In the rows, zero is written as 128.
Each path below is one point turned by a fixed rotation once a step. After each direction that follows a path, write how fast that rotation turns it, in deg/step (0 if it stays still).
Each turn is a multiple of 5 degrees from 10 to 175, or 0.
Each row of a path follows its step; steps can be skipped.
Rotation 1:
step 0: [131 133 126 120 130 122 136 127 131 134 122 131 129 128 126 129 125 138
 122 139 122 128 120 124 130 126 132 138 127 135 130 128 130 126 117 128
 128 139 133 125 128 124 138 126 131 128 127 124]
step 1: [133 140 131 128 127 129 123 127 131 125 125 123 138 123 130 118 132 134
 131 127 133 126 126 133 131 120 127 121 134 137 132 123 130 132 126 129
 137 129 124 137 131 119 134 132 129 129 131 137]
step 2: [124 129 120 122 132 115 127 131 125 131 123 134 130 132 126 126 138 124
 126 128 122 120 127 123 132 135 119 128 131 123 137 121 136 128 125 135
 135 126 130 126 132 120 126 131 121 127 122 131]
step 3: [126 121 125 124 128 127 138 121 134 136 121 130 127 121 138 125 124 132
 125 127 129 122 121 131 128 121 127 132 131 133 120 124 141 125 135 132
 134 126 125 125 126 123 134 129 138 127 127 126]
step 4: [125 137 127 119 127 124 130 123 133 125 131 128 132 128 125 120 134 128
 126 132 135 134 131 135 140 125 128 135 131 125 126 142 128 129 128 126
 143 128 131 128 131 118 128 124 126 131 131 125]
step 5: [128 131 128 125 127 125 133 126 134 130 133 129 134 129 134 137 133 129
 125 131 126 114 129 117 140 131 124 124 127 134 129 127 133 134 131 131
 125 125 135 133 126 124 134 123 125 135 132 139]
step 6: [125 126 125 123 132 128 130 125 139 128 118 121 132 126 126 121 126 123
 121 130 130 123 128 126 131 126 119 120 134 126 131 126 131 125 134 116
 128 130 130 121 133 126 142 134 129 124 123 121]
step 7: [118 124 117 125 130 125 129 115 135 133 123 130 129 126 125 131 129 130
 137 136 132 127 133 130 134 129 133 122 121 130 123 126 122 127 126 134
 140 125 125 138 130 122 130 128 124 129 128 125]
step 8: [138 130 115 124 126 127 126 128 130 131 134 127 128 127 130 126 126 120
 118 132 130 131 114 122 134 130 128 128 131 131 127 130 125 127 127 137
 129 128 129 127 122 121 142 119 127 133 123 129]
step 10: [126 130 120 130 132 119 135 118 132 131 124 128 128 125 113 128 130 132
 126 127 129 122 126 126 133 133 126 128 125 127 130 119 121 131 127 130
 127 133 139 121 132 116 122 123 133 131 122 124]
Speeds:
[124 129 124 125 128 130 129 127 130 127 127 127 127 129 127 128 128 130
 128 128 127 129 126 128 127 129 129 129 131 125 130 128 130 129 130 128
 127 129 129 131 128 126 129 126 129 127 129 132] -> 0
[124 127 128 127 129 128 130 129 131 129 127 129 129 128 128 127 128 127
 127 125 127 126 129 127 125 126 128 127 126 125 127 127 126 128 126 127
 126 126 127 124 127 126 127 130 128 128 127 129] -> 100
Rotation 2:
step 0: [117 126 126 131 133 134 125 125 114 124 119 141 130 132 137 135 127 121
 128 131 130 130 139 124 125 130 129 122 124 127 126 123 123 126 124 121
 122 127 134 125 129 129 122 134 119 134 124 128]
step 1: [126 131 133 124 136 132 130 132 115 123 135 132 123 129 119 125 129 133
 117 123 138 122 138 116 125 126 128 128 128 134 131 135 128 129 133 128
 124 132 126 127 133 128 126 130 127 116 124 136]
step 2: [128 119 123 122 138 131 128 123 134 134 134 129 135 137 123 126 127 130
 130 125 134 131 135 134 132 132 127 122 128 121 132 119 131 131 120 130
 130 123 125 120 128 120 127 130 133 114 125 137]
step 3: [123 122 122 131 126 136 136 131 126 130 121 128 135 125 135 127 129 120
 129 135 141 126 140 137 124 125 139 130 123 126 122 129 129 128 124 129
 120 127 134 125 133 124 120 119 129 130 133 130]
step 5: [121 125 124 124 134 136 124 125 118 127 126 136 129 126 124 131 122 146
 127 127 134 137 137 129 129 131 127 132 126 131 138 131 138 126 127 127
 134 124 125 123 125 131 132 129 130 118 127 132]
step 6: [123 115 133 130 136 135 129 126 127 129 123 132 128 130 124 126 131 121
 127 135 138 132 136 130 122 127 131 124 137 120 124 121 125 132 126 118
 127 133 135 116 126 125 124 134 122 122 126 128]
step 7: [128 128 128 122 136 134 135 132 119 128 134 133 133 134 127 128 139 119
 129 125 134 123 140 120 130 121 129 124 125 137 126 128 131 125 124 133
 121 126 131 127 144 124 125 127 127 132 129 130]
step 8: [126 131 116 122 127 126 127 123 128 122 131 132 123 127 128 129 121 132
 127 128 135 127 136 129 131 128 125 124 124 126 128 130 125 130 120 138
 121 120 119 119 130 131 123 126 129 113 126 142]
step 9: [122 122 122 133 130 136 122 129 125 135 118 128 138 130 128 128 118 134
 121 127 129 133 141 130 121 136 137 124 123 125 129 125 128 121 124 121
 124 126 135 128 124 124 121 125 129 122 128 131]
step 10: [131 126 133 131 132 132 134 124 118 120 133 133 131 131 132 130 127 121
 124 128 144 127 136 128 134 129 130 136 128 132 131 130 133 130 132 122
 124 138 135 126 128 118 122 127 115 123 125 125]
Speeds:
[128 125 128 126 128 127 128 130 127 132 127 126 128 127 128 128 125 126
 130 125 129 132 127 127 128 126 127 129 128 127 129 126 129 129 130 130
 128 130 129 126 128 126 126 126 127 128 126 127] -> 100
[129 127 124 129 126 130 128 126 129 129 128 126 127 127 129 128 129 125
 129 127 128 126 126 127 128 127 129 127 130 127 127 128 129 126 126 133
 128 126 127 127 131 127 129 127 128 129 132 129] -> 80
Rotation 3:
step 0: [126 135 123 131 131 118 130 117 131 123 133 133 134 132 129 126 134 134
 124 137 135 125 129 130 119 126 128 136 132 121 128 122 128 121 134 140
 134 124 139 125 119 120 127 124 130 130 123 124]
step 2: [130 111 122 130 128 125 123 134 123 124 127 115 119 129 121 136 132 120
 124 127 127 124 128 130 126 119 126 129 131 135 120 128 131 115 129 130
 132 132 134 131 137 127 131 133 131 124 134 124]
step 3: [124 132 129 130 127 131 119 133 122 135 129 124 125 130 128 133 123 135
 127 128 127 139 119 124 131 134 134 128 123 127 141 129 130 127 142 122
 132 127 131 121 142 132 122 137 129 128 122 125]
step 4: [121 131 138 129 123 126 127 132 135 133 123 123 130 132 127 130 126 141
 133 125 130 131 135 133 124 131 135 116 131 124 120 125 124 125 137 128
 130 132 133 137 120 139 126 120 125 118 128 132]
step 5: [135 140 123 128 129 120 137 121 138 124 141 128 129 123 125 125 135 132
 126 125 128 127 130 124 132 126 126 116 132 126 132 124 129 131 126 128
 128 120 129 134 128 135 140 129 127 129 118 117]
step 6: [119 128 121 132 136 130 135 127 128 139 129 125 130 128 124 121 123 122
 137 121 129 116 130 111 127 125 132 134 130 136 128 127 120 128 115 128
 125 134 126 132 129 129 131 132 127 126 128 130]
step 7: [132 131 126 125 128 128 122 130 124 119 112 124 133 116 131 135 121 122
 131 137 119 128 127 125 128 124 127 125 128 137 129 130 124 132 122 139
 139 127 131 127 130 126 128 138 131 125 129 126]
step 8: [125 126 130 118 128 135 123 133 124 124 131 128 141 141 128 132 123 125
 135 127 127 132 129 137 133 132 124 134 131 133 136 122 119 138 135 123
 130 119 121 128 133 134 124 124 137 128 129 130]
step 9: [135 125 132 130 119 132 131 124 136 128 116 127 127 133 123 130 134 123
 126 126 121 127 123 125 128 140 121 117 128 125 122 118 134 133 134 123
 124 133 120 125 119 135 130 123 128 127 135 128]
step 10: [135 129 127 134 128 130 140 125 126 134 126 135 129 123 118 119 130 122
 129 123 126 145 123 135 122 124 126 132 126 118 131 128 128 130 121 124
 126 123 128 134 133 125 137 124 123 128 120 130]
Speeds:
[129 128 128 127 130 124 128 130 127 130 129 130 127 128 127 127 125 128
 127 127 129 129 129 126 128 127 129 125 128 126 128 127 128 130 127 130
 126 128 131 129 125 129 128 127 128 132 126 129] -> 60
[130 125 129 127 125 131 125 127 126 127 130 130 126 127 127 129 129 130
 128 126 130 126 126 128 127 128 128 127 127 128 129 131 125 129 126 129
 128 128 127 129 125 128 126 128 126 128 126 127] -> 0
Rotation 4:
step 0: [122 123 129 120 119 132 121 124 131 123 121 133 134 127 118 119 125 134
 118 127 133 129 133 130 121 124 119 139 126 130 136 134 128 129 117 132
 138 127 128 133 132 133 126 120 129 130 135 132]
step 1: [128 131 132 119 142 137 133 124 122 115 134 119 117 128 122 129 130 132
 126 134 135 132 118 120 126 123 132 121 129 129 122 124 132 124 130 137
 125 123 132 131 131 129 129 123 122 132 126 129]
step 2: [126 138 140 133 118 133 129 125 131 121 130 139 127 124 121 132 134 124
 139 121 121 123 128 131 130 135 124 129 121 128 121 122 125 119 128 132
 129 137 132 119 123 133 123 134 126 127 122 131]
step 3: [122 126 133 128 126 130 125 131 140 139 123 124 132 132 131 122 114 128
 129 118 128 126 129 129 126 129 125 117 127 130 114 120 124 132 132 124
 126 127 130 137 133 129 137 118 128 130 126 124]
step 4: [130 118 131 136 124 116 131 124 128 128 141 118 125 131 143 125 131 122
 136 132 128 128 116 124 127 130 128 134 134 124 132 126 131 122 138 127
 124 130 129 129 124 118 131 134 127 126 130 130]
step 5: [130 132 126 125 118 121 128 138 132 132 130 133 133 133 125 123 129 131
 121 123 138 118 133 132 124 125 117 136 116 126 145 131 131 130 126 118
 131 132 125 127 128 130 128 130 126 132 130 132]
step 6: [123 127 123 118 138 125 131 126 126 121 124 114 121 129 121 128 121 130
 123 132 134 138 130 118 126 130 128 128 130 129 137 128 122 121 127 128
 134 123 130 140 124 130 124 115 131 126 131 127]
step 8: [128 140 137 127 126 137 124 126 140 128 123 127 135 131 120 137 122 134
 128 121 131 134 133 133 125 136 124 121 123 133 116 125 125 129 128 122
 120 122 127 123 130 131 129 127 125 138 130 120]
step 9: [120 124 126 135 132 120 137 124 136 128 133 126 133 126 132 123 126 119
 141 129 116 132 121 119 118 127 129 133 132 127 115 126 122 130 137 131
 128 123 132 136 131 125 130 131 130 125 127 125]
step 10: [130 129 130 134 127 119 123 127 130 137 142 132 135 143 129 120 132 126
 125 126 128 116 130 129 139 126 122 127 128 129 134 127 136 129 127 121
 124 132 128 127 131 123 128 136 128 138 122 135]
Speeds:
[131 126 128 128 127 127 127 128 128 132 129 126 130 128 127 127 127 130
 130 128 126 128 127 128 129 125 128 130 128 129 130 123 126 129 130 127
 126 127 126 128 128 129 127 130 128 126 128 129] -> 60
[128 128 130 125 126 129 124 130 128 129 128 128 127 128 126 129 127 127
 125 126 126 130 129 130 126 129 128 128 129 129 129 127 128 128 129 126
 131 124 131 129 129 127 130 130 129 127 127 128] -> 135
[126 126 128 130 129 127 126 129 126 127 129 128 128 129 127 131 128 129
 128 129 129 127 128 125 127 126 128 129 126 126 133 127 127 129 124 130
 129 126 128 128 128 127 128 126 128 130 126 130] -> 65
Rotation 5:
step 0: [125 127 135 132 121 126 135 115 128 133 123 132 133 132 128 122 128 132
 134 134 133 132 124 131 131 128 123 129 126 134 123 129 125 123 140 129
 128 126 129 122 129 120 130 118 132 130 127 138]
step 1: [135 124 126 130 127 125 129 122 127 118 132 128 121 127 118 130 128 122
 134 122 132 125 130 129 120 126 122 123 132 118 136 131 130 122 127 127
 131 134 134 137 121 123 125 116 131 131 126 127]
step 2: [124 129 124 134 127 126 130 130 133 120 132 122 119 118 122 122 133 122
 125 135 120 131 121 129 126 136 136 130 121 129 125 130 125 129 134 133
 128 124 130 129 121 124 135 134 133 130 126 135]
step 4: [122 129 132 138 131 128 118 131 133 128 127 124 137 134 118 131 126 129
 117 120 129 131 120 133 128 131 129 127 122 123 128 130 126 132 123 137
 128 137 130 127 125 135 130 128 130 125 131 119]
step 5: [127 128 125 130 123 133 130 133 127 128 120 128 139 129 128 131 126 124
 135 132 136 128 135 121 130 131 124 128 125 134 118 129 133 134 131 142
 120 121 128 125 122 119 124 129 129 125 127 127]
step 6: [124 128 134 131 129 128 127 127 129 121 137 131 136 134 124 119 127 128
 140 130 134 134 125 131 126 121 126 124 132 128 133 119 131 130 131 131
 139 125 133 126 138 128 123 119 130 126 130 127]
step 7: [123 134 123 133 123 138 136 121 127 124 126 127 131 125 129 124 130 121
 128 124 124 127 125 125 131 128 129 123 122 121 129 133 116 131 133 128
 131 128 131 141 124 125 123 121 125 139 123 128]
step 8: [130 130 123 128 134 123 130 129 130 127 133 131 133 121 123 123 134 125
 129 133 133 119 125 124 113 132 126 123 136 135 131 127 127 127 130 126
 128 123 128 128 127 129 138 132 130 134 114 131]
step 9: [129 137 133 134 128 128 122 134 118 120 133 128 127 129 132 138 128 123
 126 123 118 133 116 132 123 136 127 130 132 122 122 124 121 126 128 123
 132 131 126 121 130 125 126 131 130 126 124 125]
step 10: [137 124 132 130 130 129 123 133 122 131 120 142 134 129 125 125 131 125
 119 134 127 125 131 131 131 132 130 124 123 132 127 135 118 135 134 135
 122 132 129 124 124 135 129 126 129 121 127 125]
Speeds:
[129 131 130 128 127 127 124 127 128 126 129 124 129 129 129 128 128 127
 128 127 127 126 130 131 126 126 127 125 130 126 128 127 130 127 126 129
 130 129 127 130 130 128 129 127 128 126 128 130] -> 140
[127 127 124 129 125 125 127 126 125 129 127 129 130 126 125 130 130 127
 128 129 127 128 129 129 129 126 129 127 128 127 126 125 126 129 127 129
 130 128 129 126 129 128 129 128 130 129 127 127] -> 0
